In the rows, 128 means zero.
Each row of D is roughly a mix of the hidden directions of one of several groups.
D, 152 rows:
[[119 102  94 188 143 170 105 129 141  97]
 [182 169 147 122 170 133 151 111 103  98]
 [162 118 130 110 111  53 101 118 125 158]
 [ 73 135 137 175 130 125 161 133 134 180]
 [139 150 136 149 111 114 122 158  55 165]
 [104 161 150  72 186 116 135 134 113 135]
 [136 158 121 144 114  98 112  87 170  72]
 [ 68 133 166 136 115 130 132 147 180  99]
 [ 88 115 120 124 127  68 152 125 115 183]
 [161 107 119  99  62 127 134 110 134  85]
 [182 135 125  90 135 152 112 106 184 146]
 [124 173 119 134 194 155 153 126  94 141]
 [110 111 154 120 141 186 122  85  89  98]
 [166 147 145 131 133 116 102  49 121 127]
 [179  83 118 152 161 137 155 140  87 114]
 [ 99 128 100 156  84 161 116 151  73 131]
 [114 122 134  91 128 115 126  49 137  95]
 [114 202 150 149 101 127 158 135 157 136]
 [154 160 123 112 158 162 125  60 150 132]
 [176 145 103 108 106 186 130  88 140 133]
 [168 112 125 109  53 143 119 155 123 109]
 [103  91 128 101  90 155 149 137 129 188]
 [164 182 102 111 130 177 138 114 107  99]
 [ 93  72  97 136 118 142 159 129 166  96]
 [139 107  80  95 126 105 179 112 116  87]
 [ 84 100 138 136 108 133 136 171 132 191]
 [140 130 149 173 137 107 162 146 195 136]
 [153 122 119 151 163 204 135 132 130 158]
 [101 121 174 101 140  99  72 146 110 100]
 [181 103  70 129  92 125 104 127 114 110]
 [ 83 142 134 121  93 127 140 149 193  98]
 [164  82  97 131 123 122 135 129  61 115]
 [167 178 129  95 108 111 132 111 146  75]
 [126 134 144 137 164 130 134 130 180  59]
 [155  71 146 146 151  89  88 142 109 145]
 [139  92 134 107 139 135 114 108  82 194]
 [125  96 116 102 133 124 202 104 118  94]
 [107 152 137 132 136 157 126 115 170 200]
 [140  83 116 112 170 119  85  88 136  93]
 [ 76 141 129 126 146 161  98  80 146 166]
 [134 160 166 177  80 106 148 113 154 112]
 [145 182 145 134 148 138 120 120  89 188]
 [151 153 134 199 115 128 165 117  97 109]
 [104 145  86 122 182 131 127  98  77 124]
 [127 179 150 181  91 121 137 115 152 159]
 [166 135 119  92 185 139 106  93  94 136]
 [120  93 160 166 155 102  90 131 119 178]
 [ 99 120 167  89 187 127 126 117 106 161]
 [102 122 126 112  95  94  97 144 184  88]
 [122  76 102 156  94 173 142 137  98 152]
 [140 111 127  90  70 128 165 111  81 130]
 [ 77 107 129 103 163 145 112 137 115 187]
 [175  89 107 150  89 131 134 149 138  79]
 [125 121  91 148 132  60 173 132 102 126]
 [ 81  81 148 121  77 135 149 151 122 100]
 [143 132  57  98 154 111 137 123 129  84]
 [151  78 101 155  94 161 114 166 147 105]
 [131  95 110 110 158  54 124 136 100 142]
 [122  73 138 136 184 173 121 102 124 133]
 [ 76  90 165 147 127 136 116 163 154  94]
 [121 151 134 102 177 120 135 101 136  60]
 [114 160 152 129 157 116  79 159 167 166]
 [128 183 149 105 139 129  72  86 134 115]
 [182 160 107 110 122  98 155  81 135 151]
 [108 170 148 110 154 126 132  86 170  83]
 [144 115  97  65 126 109 122 106 128 182]
 [122  89 125 155  71 136 142 139 105 181]
 [111 134 104 103 104 163 124 150 198 107]
 [ 80 145 143  99 152  97 181 125 153 151]
 [115 132 158 114 141 144 173  84  74 152]
 [ 93  60 149 155 137 115 111 163 131 146]
 [106 118  99 105 123 168 144  97  99 187]
 [152 184 113 115 112 153 104 118 168  83]
 [147 114 110 106  64 135 126 122 130  68]
 [161 116 158  56 112 129 119 118 124 165]
 [128 149 147 137  75 126  88 166 108  82]
 [154 127 103 153 119 174 125 187 132 168]
 [119 136 157  98  90 124 101 165  74 101]
 [112 122 124 163 198 125 168  97 117 133]
 [106 140 130 122 211 151 101 114 133 121]
 [147 114 101  91 147 194 116 104  98 114]
 [146 137 160 120  90 156  85 154  74 131]
 [119  56 113 150 118 132  81 151 144 123]
 [ 79 142 131 129 137  98 172 114 186 132]
 [132 186 141 115 179 173 152 125 141 119]
 [137 164  62 138 178 155 127 134 127 132]
 [157 172  73  91 113 140 114 126  91 122]
 [ 69 159 126 123  77 112 137 156 145 153]
 [123 164 109 117 182 172 113  86 139 150]
 [152 116  93 137 112 125 191  79 105 131]
 [122 144 134 179 135 153 110 124 200 116]
 [139 145 170 120 142 108 128  55 135  97]
 [152 160 135 100 149 122  81  96 118  74]
 [168 154  98  94 124 133 128  62 111 118]
 [103  70 136 100 143 164 112 167  97 129]
 [127 151 142 143 168 156  95 163 187 134]
 [ 99 193 137 110 125  98 106 168 115 106]
 [138  97 182 155 131  98  86 137 169 122]
 [ 98  99 104 161 142 164 181 137 110 161]
 [159 118 113 117 120 159  78 156 116  70]
 [149 159 150 111  88 123  82  93 104 165]
 [ 93 159 166 121  92  80 133  92 134 151]
 [162 130 141  77 159 119  76 129 162 109]
 [152 110 197 135 101 145 126 141  81 121]
 [146 155 137 118  93 184 142 124 134  70]
 [140 143 127 151 176 101 128 154 168  74]
 [ 82 132 111 168 164 106 127 184 117 134]
 [ 77 123 128  86 119 158 150 115  95 174]
 [108 108 108  85 125 194 149 146 159 127]
 [151 140 205 137 111 140 166 114 126 106]
 [126 184 121 101  82  99 106 117 169 130]
 [102 149 133 104 157 138 121 192 175 115]
 [142 114 108 210 142 147 113 128 100 134]
 [126 129 168 112 146 173 120  60 124 113]
 [141 135 109 150  84 154 163 183 109 157]
 [167 108 122 119 149 167  74 108 138  86]
 [131  56 104 158 154 109 126 119 161 143]
 [155 148  99 138 101 142  85 105 186 149]
 [147  92  90 167  86 136 126 180 128 122]
 [119  74 103 148 127 139 186 145 157 104]
 [157 157  93 103 146 183 120  80 127 134]
 [147 148 184 121  75 154 101 144 114 105]
 [ 97 160  95 135 179 178 125 150 114 112]
 [ 70 145 182 134 114 124 109 158 157 114]
 [147 146 171 115  74 124  81 146 153 109]
 [158 149 143 128 179 118 112 135  64 152]
 [113 139 152 132 184 125 107 191 139 154]
 [159  72 140 132  84 121 103 125 158  90]
 [139  96 152 106  96 165 159  73 127 152]
 [ 99 154 165 139  94 117 176 129 100 170]
 [136  71 155 153 100 170 132 134 141  87]
 [131 129 158 118  50 113 136  92 108 134]
 [126 136 154  94 197 124 108  83 116 135]
 [167 116  86 147 142 143 100 189 137 108]
 [184 118 131 117 103  99 149 174  93 103]
 [137 120 132  92 171 149 114 153  95 187]
 [146 144  93  90 111 183 132  94 163 115]
 [154  70 109 146  82 155 139 161 115 141]
 [130 125 143  88 204 153 105 117 115 138]
 [102  70 147 163  99 172 120 143 149 128]
 [119  97 112 128 196 160 145 108 141  91]
 [115 120 126 179 176 153 103 103 140 173]
 [180 141 112 118 110 170 163 102  84 128]
 [110 126  66 132 136 171  91 145 156 102]
 [106 188 152 121 167 126 146 162 154 100]
 [143 119 148  92 151 137 127  51 133 154]
 [108 171 136 142  89  72 169 113 117 134]
 [127  99 141 184 157 100 136 139 101  78]
 [149 165 142  93 143  83 150 109 111  78]
 [149 125 127  84  88 121 132  81 139  76]
 [ 94 126 105 177 146  84 175 139 106 131]
 [ 92  97 145 155  73 147 162 120 131 162]]
In each list below, four rows fit none of the groups, and each other row fits one group, some only roughly. Which are they? Name them in the order they come.
    K323: [108 138 172  95  98 152 127 105 180 158]
    K918: [ 90 150 152 121  70 163 129 141 101 163]
    K156: [127 139 120 163 133 110 146  58 158  91]
    K738: [134 160  66 122 100 185 127 124 116 138]
    K538: [164 186 125 136 123 110 102 127 184 144]
    K400: [104 120 133 111 153 195 103  91  95 126]
    K947: [135 102 111 167 132 165 172 169 119  88]
    K651: [186  80 148 136  96 154 128 112  95 123]
    K329: [174 119 125 114 124 200 101 140 111 148]
    K983: [100 142 188 141  91 171 115 153 133 107]
    K940: [151 143  99 152 124 152 179 116  82 168]
    K542: [114 160 137 148  81 157 149 128 171 175]
    K760: [109 131  85 135 107  99 189 129 156  93]
    K495: [150 117 120 175 155 158  67 153 147 131]
 => K323; K329; K940; K760
    K990: [122 118 120 109 131 174 119 126 151 205]
    K359: [121  76 143 145 131  78 126 133 183 111]
    K424: [177 112  82 113 126 130 122 170  81 117]
    K152: [115 140 112 187 161 140  96 181 136 123]
    K569: [121 107 142 128 102  56 167 138 136 159]
    K922: [115 106 163 161 168 127 166  91 109 166]
    K715: [163 119 155 189 119 158 119 129  81 137]
    K831: [139  97 124 105  67 138  72 109 114 133]
    K749: [135  65 172 168 116 107 142 111 114 107]
    K17: [186 111 131 164 108 142  87 120  89 145]
 => K922; K715; K831; K749
    K21: [121 141 159 116 131  97 117  85 191 159]
    K991: [182 126 163 143 115 132 157 155 126  72]
    K811: [141 120  78 176 142 121 157 107  86 156]
    K877: [114 123 172 196 104 140 100 154 139 123]
    K218: [145  85 124 196 145 118 107 143 130  90]
    K43: [ 97 162 112 115 108 117 115  91  80 176]
    K522: [108  88 159 146 156  98 191 114 128 140]
    K57: [ 90 140 127 135 120  98 172 193 138 149]
    K461: [139 161 129  87  93 143 159 125  96 181]
    K14: [133 127 168 139 108 118 130 209 124 148]
    K907: [118 170 146 166 159 163 141 165 169 118]
    K556: [107 163 163 160 138 172 124 127 123 184]
    K905: [ 77 131 126 137 185  77 121 135 110 115]
    K897: [ 94 125 110 116 118 162 118 163 127  57]
 => K991; K811; K877; K14
    K963: [120 175 136 183 142 141 147 148 170  99]
    K330: [ 92 126  83 163 163 102 176 115 139 116]
    K195: [164 171 145 130  66 130 150 145 161 120]
    K110: [178 108 112 191 114 113 149 102 107 117]
    K574: [ 96 184 128 143  95 147  85 151 121 158]
    K827: [100 145 136 142 151  91 151 171 187 133]
    K390: [120 109 132  60 113 153 147  94  91 108]
    K176: [115 107 115 123  60 169 104  96 133 149]
    K126: [143 135 125  72 172 160 146 147  83 138]
    K417: [141 131 118 110  95 158  69  87 112  93]
    K953: [174 172  85 104 105 118  97 153 149 137]
    K801: [127 134  64  73 155 142 109 128 152 115]
    K61: [ 74 125 123 122 148 136 130 114 196 158]
    K119: [117 102 113 111 186  90 135  86 164 129]
 => K330; K195; K801; K119
    K817: [ 90 106 139 191 118 149 114 153 159  99]
    K16: [135 144 105 190 142 188 123 151 123 142]
    K934: [109 159 139 161 147 165 157 169 157  88]
    K573: [ 91 111 135 152 111 109 131 143 127  51]
    K270: [131 153 109  94  57 149 157 113 109 118]
    K797: [ 78 128  79 112 103 142 178 127 147 111]
    K570: [ 76 115  95 159 161 162 138 150 161 110]
    K927: [135 146 106 189 112  98 158 155 118  86]
    K493: [108 191 132 140 168 133 147 105 174 133]
    K170: [117 137 107 131 179 165 154 179  97 146]
    K612: [ 88  77 136 127  88 131 169  99 110 106]
    K78: [118 131 120 141 165 158 124  60 111  87]
 => K817; K16; K573; K170
    K190: [173  96 121 101  66 143 114  95 135 128]
    K705: [192 155 138  85 145 127 131 120 126  84]
    K229: [173 148 118  91 106  85  95 132 171 122]
    K10: [127  97 171 121 115  94 134 147 149  63]
    K667: [163 123 165 145 154 146 125  91  68 142]
    K289: [132 141 128 139 157 128 148 212 107 114]
    K818: [147 124 117 131 113 161 122 180 178 175]
    K387: [128  97 143 103 108 112 136  77  80  86]
    K131: [182 140 102 143 151 124 194 132 119 144]
    K848: [119  78  97 118 110 168  70 116 138 125]
 => K705; K667; K131; K848
    K86: [161 101 118 186 117 141 118 170 106 162]
    K804: [ 98 171 143 109 175 105 166 129  87 119]
    K103: [107 107 129 172 137 113 115 152  56 134]
    K709: [144  84 172 143 116  85  93 117 143  92]
    K127: [138 148 132 150 169 136  80 142  88 177]
    K124: [123 139 155  89  98 171  92 111 139 176]
    K544: [ 67 102 175 145 144 100 117 121 162 124]
    K458: [ 97  83 137 124 165 150  84 147 102 164]
    K275: [150  81  90 173 128 135 137  97  95 155]
    K946: [214 152 114 118 133 124 129 103 112 120]
 => K103; K709; K458; K275
    K973: [100  86  98 132 113 195 101 142 137 127]
    K754: [137  56 159 129 118 125 144 139 100  87]
    K572: [117 108  82 109 169 149 184 136 158 132]
    K454: [102 145 150 135  82  80  96 154  95 107]
    K162: [135 114  62 121 168 140 157 112 124 169]
    K625: [146 174 134 160 184 124 113 167 149 110]
    K758: [ 91 147 169 150 125 165  95 157 160  97]
    K369: [147 131  84 125 191 145 123 133  87  98]
    K521: [155 119 152 171 140 154  94 110 166 174]
    K603: [138 114  98 143 145  95 126 174  69 156]
    K892: [133 194 108 134 162 133 140 179 106 127]
    K795: [117 149 121 111 189 108 173 110 152 163]
 => K572; K603; K892; K795
